grid =
 13.08   -0.41  -18.60   -6.26   12.88   10.94
 -0.83    5.83   -8.29    3.74    2.79   -4.55
-24.98   -8.82   14.66   -1.39  -25.22  -21.92
-12.85    8.19    0.59   15.19   -7.12  -18.90
Rows and columns are counted from 0.
(0, 0) => 13.08
(1, 5) => -4.55
(2, 1) => -8.82
(2, 0) => -24.98
(2, 4) => -25.22
(3, 4) => -7.12
(2, 5) => -21.92
(1, 4) => 2.79
(1, 0) => -0.83
(0, 4) => 12.88
(3, 5) => -18.90
(1, 1) => 5.83

x =
array([[ 0.77, -0.90, -1.39,  0.38, -0.10, -1.05,  0.27, -0.92,  0.64,
         0.09],
       [ 0.16, -0.13, -0.57,  0.13, -0.10, -0.21, -0.05, -0.38,  0.79,
         0.03],
       [ 1.09, -1.56, -2.06,  0.48, -0.01, -2.04,  0.51, -1.42,  0.36,
         0.18],
       [ 0.62, -0.77, -1.15,  0.28, -0.03, -0.83,  0.27, -0.78,  0.54,
         0.10],
       [ 0.50, -2.47, -1.10,  0.22,  0.44, -1.60,  1.15, -1.08, -0.98,
         0.43],
       [ 0.63, -2.09, -1.25,  0.27,  0.23, -1.70,  0.90, -1.10, -0.48,
         0.31],
       [ 0.91, -1.03, -1.80,  0.43, -0.12, -1.41,  0.30, -1.16,  0.74,
         0.08],
       [-0.03, -0.14, -0.41,  0.09, -0.09,  0.02, -0.05, -0.44,  0.95,
         0.05],
       [ 0.12, -0.04, -0.37,  0.10, -0.01, -0.14,  0.05,  0.14,  0.50,
         0.03],
       [-0.74, -0.53,  0.30, -0.09,  0.08,  0.27,  0.18, -0.61,  0.86,
         0.26],
       [-0.56, -0.38, -0.53,  0.11, -0.34,  0.21, -0.21, -1.20,  3.78,
         0.15],
       [ 0.00, -0.11, -0.36,  0.06, -0.06, -0.04,  0.01, -0.27,  0.86,
         0.06],
       [ 0.74, -0.81, -1.49,  0.40, -0.17, -0.99,  0.20, -0.95,  0.84,
         0.05],
       [-0.35, -0.43,  0.12, -0.03,  0.08,  0.11,  0.15, -0.45,  0.68,
         0.20],
       [-4.54, -1.01,  2.17, -0.74,  0.28,  1.41,  0.37, -1.37,  1.81,
         1.11]])
x[0, 0] = 0.77
x[6] = [0.91, -1.03, -1.80, 0.43, -0.12, -1.41, 0.30, -1.16, 0.74, 0.08]
x[:, 7] = [-0.92, -0.38, -1.42, -0.78, -1.08, -1.10, -1.16, -0.44, 0.14, -0.61, -1.20, -0.27, -0.95, -0.45, -1.37]
x[8, 1] = -0.04
x[1, 4] = -0.10
x[2, 7] = -1.42
x[4, 2] = -1.10
x[7] = [-0.03, -0.14, -0.41, 0.09, -0.09, 0.02, -0.05, -0.44, 0.95, 0.05]
x[6, 2] = -1.80
x[5, 3] = 0.27
x[4, 1] = -2.47
x[5, 9] = 0.31
x[:, 1] = [-0.90, -0.13, -1.56, -0.77, -2.47, -2.09, -1.03, -0.14, -0.04, -0.53, -0.38, -0.11, -0.81, -0.43, -1.01]
x[4, 7] = -1.08
x[0, 8] = 0.64
x[2, 3] = 0.48
x[0, 2] = -1.39
x[9] = [-0.74, -0.53, 0.30, -0.09, 0.08, 0.27, 0.18, -0.61, 0.86, 0.26]
x[8, 6] = 0.05
x[14, 6] = 0.37
x[3, 2] = -1.15
x[7, 4] = -0.09
x[6, 3] = 0.43
x[:, 4] = [-0.10, -0.10, -0.01, -0.03, 0.44, 0.23, -0.12, -0.09, -0.01, 0.08, -0.34, -0.06, -0.17, 0.08, 0.28]
x[4, 3] = 0.22
x[:, 3] = [0.38, 0.13, 0.48, 0.28, 0.22, 0.27, 0.43, 0.09, 0.10, -0.09, 0.11, 0.06, 0.40, -0.03, -0.74]
x[10, 0] = -0.56
x[11, 5] = -0.04
x[12, 1] = -0.81
x[12, 3] = 0.40
x[11, 7] = -0.27
x[5, 7] = -1.10
x[6, 4] = -0.12
x[12] = [0.74, -0.81, -1.49, 0.40, -0.17, -0.99, 0.20, -0.95, 0.84, 0.05]
x[14, 0] = -4.54
x[3] = [0.62, -0.77, -1.15, 0.28, -0.03, -0.83, 0.27, -0.78, 0.54, 0.10]
